One turning vector, and how many ticks it has turned:
The counts run from 0 to 325.
[134 126 152 125 131 149 142 108 156 105 143 158 114  80 120 109 118 123
 129 120 142 144 120  92 112 129 106 132 186 121 108 115 190 118 151 162
 129 139 156 126 144 134 177  74 105 113  88 168 143  56 117 115 147  94
  72 151 101 110 102 116  90 127 106 131 107 116 115 106  88 168  51 106
  94 144 110 136 145]	283
[150 140  92  99 147 128  68 150 179 149 117 125 103  96 125 142 112 148
 117 141 101 168 128 101 176 119 135 122 107 124  90  82 163  84  80  88
 187 129 156 125 133 199  84  89 129 119 126 146 177 131 171 123 162 110
 138 153 161 133 101 120 139 122 106 133 138 121 160 166  99 127  94 164
  78  93 139 144 148]	38
[ 89 138 150 152 149 154 174 103  69 115 118  74 151  89 159  80 138  97
 170 112  85 100 135  95 126 105  94 127 155 131  79 112 149 166 147 160
 127 177 156 180 151 110 167  82 117 121 121 124  84  79 118 178 121 125
 108 148 122 118  69 116 115 128 127  99 163 127  73 131 106 141  75 108
 138 119 136 113 134]	105
[123 113 122 103 167 176 124 167 176  89 138 161 111 143 115  99 154  98
 111 127 128 120  96 149 128 135 139 105 177 118 124 143  65  98 143 112
 139 154 160  71 113  99 207 116  93 148  96 146 158 118 122 120  86 137
 115 146 133 127 176 123 123 134 112 125 145 147 139  99 151 122 117 114
 124 138 155 143 132]	280
[134 186  78 147  83 175 121 123 121 136 141 150 133 158 118 143 130 127
 176 143 141  78 155  97 117 147 120 114 113 118 149 103 145 162 133  98
 103 117 171 169 141 186 111  86  94 115 140 146 165 138 115  83 101 143
 122 122 151 118 100 125 145 154 106 132 132 102 134 141 112 149 111 126
  61 105  93 139  89]	323
[ 85  98 157 118 118 157  69  91 142 132 136 108 165 156 122 111 156 145
  94 131 153 157 164 201 123 126 115 116 112  91 146 192 141 184 114 124
  51 146 168 163 104  94 179  90 106 123 166 157 119 145 126 116 109 151
 172  81 141 110 151 126 143 111 137 100  93 137 128  97 133 148 128 132
 153 148  93 151 108]	94
[123 105 113 128 139  85 110 115  98 111 119 114 121 101 134 165 133 152
 108  70 142 121  95 126  94 110 179 126 145 156 109 114 155 112 161 165
 125 122  72 105 131 160  84 176 169 153 169 113  96 121 133 142 157 130
 137  91 111 182 141 164 131 106 118 160  93 143 106  93  70  91 154 121
 162 137 122  92 106]	166
[107 143  99 142 140 170 130 128 129 117  72  72 139 141 133 152 117 103
 115 164  72 141  73 152 142  85 136  97 118  74  85 119 142 136  97 126
 130 132 137 105 137 134 118 101 165 161 123 102 119 162 113 153 147 116
 175 136 137 128 162 122 160 135 151 107 170 170 132 126 133  89 161 126
 111  75 152 119 119]	73
[101  95 182 157 126 162 141 125  48 146 130  90 126 146 164 172 115 107
 141 104  64 142 133 128 112 157 138 101 123 148 110  93 119 134 173 111
 149 160  98 147 166  83 155 134 132 117  82 144  80 117 124 157  88 117
  97 128 130  73 145 106  91 121 163 154 131 112 122 130 142  82 118 124
 158 193 100 104 100]	300
[110  86  79 145 137 111 153 169 100  97 135 190 172 144 127  78 122 153
 136 132 170 145 135 139  89 178 160  84 141 155 150 124  73 123 116 138
 182 121  85  99 119 146  92 133 121 124  92  92 116 156  99 121 142 181
 158 130 165 144 135 165 140 112 127 146 128  83 123  85 150 130 153 125
 158 112  99 129 129]	169
[114 132 151 110  77 126 164 118  78 101 125 126 152  92 106 112 118 118
 149 157 169  98 120 102  94 154 129 129 111 130 162 142  94 129 138  93
  92 174 170 139 177 114 178 148 106 164 100 105 114 139  87 106 129 166
 105 100 124 165 149 138 112 126 122 154 115 117  93 164 143 106 159 131
 185 191 160 111 149]	193
[100 122 153 106 123 131 111  99 194 136 116 124 161 113 151  91 150 164
 123 158 131 158 189 140 124 171 131 141  97 144 175 173 132 166  84  81
 100 141 148 163 118 108 154  72 133  86 130 147 128 137 115 114 131 156
 148 105 158 129 146 114 172 163 135 126  65 133 155 163 147 177 126 125
 153 152 135 145 140]	235
[143 150  85 120 114 113 103 192 186 126 176 152 100 146 114 125 165 112
  81 125 193  92 146 124 147  93 130 182 123 110 156 156  93  91  96  72
  88 134 167 115 151  90 131 173 145 131 120 141 146 143 147 126 143 107
  81 131 137 125 106 157 109 108 119 147 149 159 162 117 148 128 173 148
 129 124 140 137 126]	8
[142 128 130 146 159 116 176  93 115  90 119 111 100 139 175 162 100 122
 132 102  97 112 127 162 107 143 159 104 133 178 128  76 172 117 154 133
 131  62 108 131 112 137  92 127 171 113  77 146 103 116 164 129 110 105
 108 127 105 144 200 145 141 168 182 156 117 144  94 119 132 100 144 108
 146  91  97 141 118]	302
[112 123 130 149  98 139  94 151 120 163 131 115 171 123 146 140 114 132
 158 141  64  97 101 132 136 120 145 120 142  86 115 105  99 119 117 117
 157 145 130 135 112 185 104  86 171 158 154 113 101 162 124 153  70 128
 187 147 161 130 107  93  99 144 120 167 138 135 135 122 114 100 168  63
 153 100  66 172 139]	75
[132 132  96 113 137 136 124 144 148 108  91 190 148 150  71 142 130 128
  66  88 174 148  95 125 111 114 138  95 113 124 126 108 147 123 145 129
 133 129 117  58 148 134 101 181 172 159  79  83 168 122 114 115 132 135
 134 111 152 150 152 161 141  93 133 100 136 121 134  80 123  95 159 148
 137 128 155 106 151]	173
[131 180 118 140 111  92 143 106 142 127 101 130 140 139 124 165 108 147
 135 108 139 103  73 147 145 125 146 148 130 158 138 164 124 101 125 158
  94  91  99  91 131 151 116 142 171 151 168 101 118 177 113 111 113 136
 181 117 119 153 156 105 151 134  81 163 110 181 126 115  85  85 172 120
 163  98 125 153 139]	219
[ 95  84 134 127 119 137 105 117 103 135 142 129 164 104 111 160 112 137
 114 101  87 146  66  83 153 130 122 153 106  88 132 112 121 114 115 159
 153 121  63 149 173 110 151 107 117 107 164  99 111 115 127 156 197  77
 146 119 142 118  76  91  99  86 106 122 110 146 117 115 110 153 140 142
  96 159 117 123 105]	258
[133 168  92 108  88 107 140 162 122 111 141 134 117 148 129 148 163  88
 134 142 174  88  96 122 134 116 154 143 110  93 140 142  72 103 116 101
  95 143 168 124 145 157 127 162 119 130 161 123 170 161 141  90  94 153
 148  77 151 157 137 120 176 115 102 158 163 127 129 161 100 108 178 130
 135 111 128 142 124]	186
[155 148 108 153 121 132 116 102 165 114 152 107  98  82 130  84 131 150
 142 138 171 140 145 116 122  78 143 168 149 131 117 198 154 132  98  90
  80 123 129 131 174 104 170 155 114 147 106 152 127 120 103 113 197  88
  92 115 121 114 118 126 118  83 111 137  99 176 151 106 121 178  85 167
 149 140 125 106 151]	6
[140  87 107 166 205 166 125 123 128  90  95 122  93 105 110 161 127 127
 115 122 106 159 117 146 113 142 163  65 146 148  85  88 135 132 141 135
 175  82  82 121 136 171 126 113 111 140  78 117 117 124  91 139 142 105
 129 167 152 152 172 150 146 113 123 132 141 126 117 106 166 139  97 140
  87  73 145 100 121]	309
[150 117  80 136 190  48 154 133 133  93 175 166 155 133 144 118 142 179
 102 139 145 121 152 131 125 136 140 142  66 138 153 131  91  77  92 111
 112  77 124 147 128 140  50 156 135 117 165 118 103 123 147 136 189 128
 122 163 120 132 104 148 132 139 154 120 145  98 130 151 169 147 157 130
 138  95 131 110 138]	203
[143 117 130 128 145 131 123 147 159 122 153  93  77 133 153 174 166 114
 117 108 127 114 124 140 145 107 124 167 101  71 120 123 160  87 129 131
  84 113 134 167 152 131 143 146 105 112 165 182 111  84 156 141 171  57
 114 116 111  95 112 130 111 116 111 107 149 161 123 136 125 149 107 167
  78 102 160  92 105]	291
[141 104 176 108 113 111 122  80 130 128 135 162 148 120  86  98 104 156
 150 144 126 145 171 121 141 171  98 120  95 150 172 138 101 118 142 136
 159 144 123 108 121 146 147  95  98 141 131 165 154 103 126 125 115 162
 110 149  98 120  80  75 101 145  82 110  78  95 152 147 124 185 106 115
 127 180 132 161 151]	229
[136 151 137  96 139 121 137  53 138 124 116 157 144 134  89  88  85 141
 130 168 154 166 144 133 132 156 105 117  95 153 136 164 159 144 112 152
 130 107 113 114 118 126 174 111  82 130 148 154 159 106 122 100 137 161
 116 123  80 116 110  95 136 125 120  86  70 119 148 121 121 176  82 137
 118 179 154 157 159]	230
[128 177 133 128  72 117 121 102  96 130 144 139 129 123 139 133 102  90
 128 118 144 108  84 100 162 113 119 146 150 112 100  98 168 124 114 115
 110 138 192 170 145 138 136  73  90  97 121 150 160 116 121 109 116 116
 113  91 134 110  83  84 105  93  72 148 171 127 110 167  59 136 129  97
 128 162  97 153 138]	46
[115 140 166 114 101 101 167 113  96 119 134 153 163 106 134 102 124 123
 136 128 178  75 149 117  98 174 107 130 118 150 204 147 105 146 135 111
  85 129 160 115 138 112 142 126 129 153 115 123  99 136 113  82  84 169
 110 102 128 154 155 140 121 137 121 162  95 117 110 130 134 133 188  88
 209 187 133 140 144]	194
[116 125 106 126 123 144 146 133 115 155  94 131 184 180 162 103 105 106
 118 156  75 161 147 138 144 147  84  69 109 104 133 119 119 149  83  95
 122 157 154 143 102 129 118 104 157 122 100 116  98 140 107 146 103 139
 136 163 157  71 140 112 116 150 158 108 143 126 154 115 156 135 157 103
 136 132 102 156 129]	69
[139 171 138  98 145 112 135  50 157  90  94 142 137 160  99 128 120 134
  84 123 180 154 140 149 163 152  97 128  74 147 155 141 173 138 133 139
  94  90 147 123 115 121 166 120 134 113 141 143 156 106 144 105 162 157
 132  99  97 120 140  98 149 150 118  76  77 147 133 132  99 160 111 153
  99 141 166 139 130]	231
[133  96 155 159 143 123 104 144 105 136 141 104 114  76 122 143 155 104
 100  88 126 115 111 129 144  78 110 148 155  99  81 141 152 143 170 190
 105 101  76 123 137 102 140 153 142 146 184 121 106 106 119 181 146  73
 142 176  95 126  98 141  93  99 127 103 146 174 128  71 136 120 111 145
 102 117 131 102 119]	113
[116 138 106 136 140 118 115 137 109 120 141  88 138 169 129 129 125 150
 117 118  68 139 105 150 141  68 132 145  84  78 111 111 118  60 127  88
 141 182 122  89 120 128  91 127 175 184 138 147 121 118 179 163 152 113
 118 146 121  95  95 105  92 150 207 101 163 159 146 128 135  91 177 103
 111 107 121 111 135]	67
[138 147 150 134 130 114 120  98 102 126 101 180 182 118 120 128 101 117
 122 149 173 132 104 115 143 175 128 107 143 162 138 115 122 145 119 166
 153  79 105 143 128 127 125  79 124  81 128  85 154 158  90 118 107 156
 186 137 127 134 118  85 152 104  53 142 107 110 137 129 108 173 146 111
 125 132 120 175 137]	223
[116 138 148 129 120 131 162 123 128  97 100  91 134  86 163 125 167  83
  85  94 117  93 126 143 104  87 106 136 168 125 127 140 164 148 156 160
  71 128 157 133 114 117 160 132 184 158 128 115  75 100 151 157 102 107
 115 153 112 159 166 158 113 173 155 123 129 183  89  88 118 102 164 104
 168  86 137 106 109]	107
[130 133 120 142 176 157 116  86 111 115 100 108  85 143 125 138 143 117
 129 132 122 177 117 174 132 113 142 110 153 191  67 127 167 166 130 155
 141 104 104 138  86 127 137 132 123  90 136 108 156 165 147 118 133 150
 151 101 124 187 173 121 200  91 134 101 135 142 132 130 123 112  57 136
 117  97 150  95 105]	131
[136 144 138 140  66 148  84 106 166 176 142 153 113 120  98 166 131 142
 115 103 158 121 131 120 103  78 151 119 147 128 158 122 187 136 144  99
  92 145 149  97 137 150  88 119 179 178 106 111 178  69 133 101 101 102
 117 114 138 111 141 150 130 140 139 126  93 167 153  94  63 106 140 137
 123 126  70 158 120]	319
[145 102 141 113 171  96  86 132 161 147 152 102  99 101 123 151 170 114
 104 118 105 136 187 193 170  96 138 128 118 115  95 136 136 117 121 110
 126 151 167 164  75 106 116 118  99  90 149 170 149  95 203 153 105 121
 126 137 110 106 103 137 149 112 133  86 145  81 166 151 143 129 105 121
 124 107 137 151 120]	96
[189 169 128 126 117  86 176 101 120 104 139 140  94 108 133 133 135  75
 114 134 181  98 129 134 157 166 149 136 135 161 115 145 153 121 147 143
 107  67 162 153 128  94 104 146 112  83 115 115 145 117 132  79  98 138
  97 103  66 146 164 131 176 118 111 146 141  92 119 189 103 118 131 124
 149 132 145 146 155]	190
[ 93 101 160 126 110 107 125 144 152 149 152 130 181  90 157 130 132 161
 136 109 104  76 110 112 115 144 113 189 153 126 164 125 100 127 118 153
 109 130 100 118 131 134 157 110 177 148 165 141  68 139 109 149 119  90
 139 165 112 127 104 127  56 162 100 158  92 176 115  80 118 148 168 101
 143 128 107 142 127]	253
[117 157  98 119 108 172  86 125 164 146  96  94 122 113 112 131 114 150
 153 175 117 171  96  87 143 129 134  99 105  77  97 131 145 111  73 100
 165 166 145 133 167 168 136  99 103 131 127 146 156 152 106 103 179 127
 150 117 172 126  90  89 151 112  92 130 135 129 146 160  91 140  87 154
  78 117 134 119 139]	39
[140 135 117 150 112 110  96 114 143 136 146 114 118  61 136  94 137 175
 137 105 155 133 175  72 123 133 128 155 146 147 133 149 146 135  77 103
 133 123 140 178 162 136 118 104 101 113 120 164 130  98 117 117 191 106
  83 147 121 122  66 146 119  93  99 145 128 118 126 133  98 170  72 149
 121 139 115 108 133]	5
[147 106 150 104 144 155 110 103 189 126 109 119 113  78 113 145 128 155
 122 154 140 154 159 187 130 142 134 109  96 113 153 135 163 146 122 113
 121  76 148 122  69 142 122  91 113 124 105 125 172 104 159  90 130 125
 136 157 130 151 191 116 178 159 149  69  92 119 142 147 163 165 140 146
 103  88 161 143 115]	90
[171 114 131 112 113 107 118 205 177 143 169 140  73  85 149 120 174 129
 101 123 166 105 165 142 118 110 127 162 147 122 145 125 152 140 114 111
  99  76 132 146 101 121  65 180 137  81 126 126 139 108 170 112 137  73
 123 134 126 147 145 188 165 131 146 143 122 104 137 137 138 152 127 166
 117 101 133 111 130]	149
[170 149 136 138  88 100 118 128 159 202 119  89  91  96 138 146 128 148
 179 118 155 139 149  96 110 121 139 120 124 149 111 153 176 122 113 121
 112 119 113 159 141 178  65 127 131  92 155 144 163 120 122  71 118 114
 129 106 115 133 119 135 190 124  94 170 106 110 146 182  72 123  74 131
 143 136  95 150 160]	183
[136  99 156 125 128 106 103 135 185 133 152 143 129 142 143 162 118 156
 123 132 100 141 112 160 162 133 146 162 139 140 180 132 122  85 125 141
 151  69  51  97  78  98 107 159 174 127 128 126 134 130 185 126 117  80
 126 146 109 109 146 117 126 147 158 109  97 153 173 116 141 128 161 121
 123 132  96 150 123]	261
